In the rows, zero is written as 128.
Which row each row swaps with, under one turn or mirror:
gosaf: [102 145 114  93  78 125 120  98 124 155 115 131 104 132 106 106 163  94
 128]
Rog: [113 125 123  99 124 149 130 121  89 128 120  92 174 135 108 112 121 113
 142]
niku: [ 90 137 106 130 136 104 129 100  68 116 125 113 110 125 129 127 110 124
 145]
zes: [102 133 123 118 112 138 133 132  96 124 118 126 126 105 104 179 120 119
 121]
Gile: [124 140 137 137 128 178 144 127  67 125 127 142 110 129 145 123 133 105
 146]
Vupod: [ 91 143 108 104 101 142 160 102 113 140 125 125 105 137 148  87 132 111
  97]
govez: [ 97 136 127 111 121 153 126 107 161 154 126 125 124 122 108 104 157 106
 119]
Marad: [108 137 132 130 147 152 135  78 109 133 121 148 151 100 138 102 124 112
 137]
dage: [113 131 137 103 107 142 141 156  98 105 108 109 114  92 108  98 114 127
 143]
gopi: [ 97 134 125 116 118 152 142 119 116 130 110 167  82  96 113  82 130 116
 149]
raso: [108 131 129 126 121 141 134  50 103 124 123  97 125 115 114  92 130 122
 115]
makar: [107 141 122 110 142 135 139 146  99 114 116 115 110 125  96 167 137 102
 133]
pof: [126 134 130 106  74 138 140 122 127 138 119 143 106 151 104 108 129  96
 104]
Maro: [133 136 142 122  79 146 142 111 108 142 122 154  95 137 115 117 121  79
 126]
ziva: [ 58 133 107 109 130 149 147 117  92 120 120 156 125 111 136 141 133 123
 133]
lese: [116 111 124 110  85 130 140 110  80  95 113 117 103 158 117 117 132 136
 111]
pabom: [110 135 124 153 120 165 129  87 100 146 126 117 157 135 112  88 143 130
 137]
vavo: [105 149 151 107  83 121 145  93  92 126 118 147  78 140 110  93 128 125
 147]
Supak: [111 136 114  98 119 126 128 101 106 146 123 127 142  95 128 166 142 109
 146]
Fide: [ 89 128 128 119 155 145 137  90 107 143 110 162 127 115  82 102 142 127
 151]
Fumed: [ 95 150 112 158 138 117 120  86  84 141 118 128 124 100 116 122 137 114
 141]
Libo: [113 142 124 123 157 162 140  77  96 132 118  94 106 133 117 142 119 133
 136]
lovo: [ 92 120 134  99 146 142 142  82  91 126  72 120 103 123  93 106 120 116
 146]
Lofof: [ 93 126 129 126 119 135 141  91  90 128 127 107 157  84  96 138 142 117
 147]
gefu: [101 138 118 101 115 121 133 132 101 124 126 142 140 135 113  58 135 114
 137]
koz: [111 128 118  80 102 124 145  86 106 124 109 138 129 117 101  69 133 128
 146]
niv: [ 98 134 119  92 129 150 141  63 105 119 129 123 112 129 105 163 144 109
 136]
Bes: [132 137 137  97  95 148 151 128 128 113 105 116 126 158 119 107 123  88
 117]
livad: [100 137 136 133 139 172 115 131  73 110 136 121 135 136 141 121 131 107
 148]
bula: [ 93 133 126 116 113 157 134 118  98 118 121 110 137 151 105 171 127 138
 150]
Pob: [ 89 126 119 127 123 129 114 109  95 147  99 118 101 170  95 111 120  90
 150]
pofi: [ 95 135 145 108 127 180 116 106 128 120 109 141 128 144  99  77 150 116
 138]
gerar: [116 134 127  70  99 141 132  82  95 161 123 148 113 137  94 119 142 124
 154]
zarek: [125 138 137 115 132 152 129 125 130 162  96 147 116 106  98 126 148  92
 154]
gos: [ 89 139 113 138 118 147 135 140 104 122 114 118 116 144  98 169 129 124
 145]
til: [101 135 128 111  93 152 140 140  96 131 121 112 119  85  92 156 124 131
 131]
Vavun: [116 148 148 109 115 146 138 128 131 138  96 116 114 163 115 104 132  83
 115]
Bogez: [127 146 126 127 124 152 139  60  94 109 123 156 105 126 124 137 146 111
 118]
tuv: [107 160 154 131 125 131 138 130  91 132 129 123 140  82 127 123 131 134
 140]
momes: [103 131 126  91 123 155 139 130  96 134 112 102  78 156 115  85 119 127
 143]
Ranab: [116 125 131 139 143 131 136 162  98 134 104 145 128 127 118 123 138 119
 114]
zomos: [124 134 124 111  75 157 126  71 100 122 121  93 112 122 104 139 146 119
 142]
Zatet: [110 121 131 118 104 120 152  80 120 158 109 138 101 135  93  84 137  92
 144]
zulet: [ 95 124 134 103  99 172 140 139  96 121 103 101  79 120 121  94 127 138
 138]
puz: [106 133 118 120 103 131 144 111  62 101 122 123  93 154 130 141 121 126
 147]
suda: [127 123 128 114  82 144 128 125 136 115 140 119 115 164 118 110 132 107
 128]
Lepo: [128 146 124 154 101 141 141 119  70 121 136 143  91 144 117 116 121 105
 151]
sof: [ 96 144 144 125 116 134  94  98 107 157 117 107 129  92 124 130 142  99
 125]
dadu: [109 141 134 118 118 138 135 172 113 130 110 125 127 124 130  84 137 115
 127]
ratin: [117 151 115 128 107 158 151  86  74 111 143 116 109  86 131 114 132 128
 128]
vob: [100 134 122 107 123 155 132 115 144 136 105 131 108  93 100 102 148 153
 116]
nit: [ 76 146 110 105 115 145 143  71  97 133 107 121  94 120  86  88 141 140
 132]

pofi swaps with Libo
dage swaps with Lepo
tuv swaps with vavo
Bogez swaps with vob
niku swaps with gefu
Vupod swaps with ziva

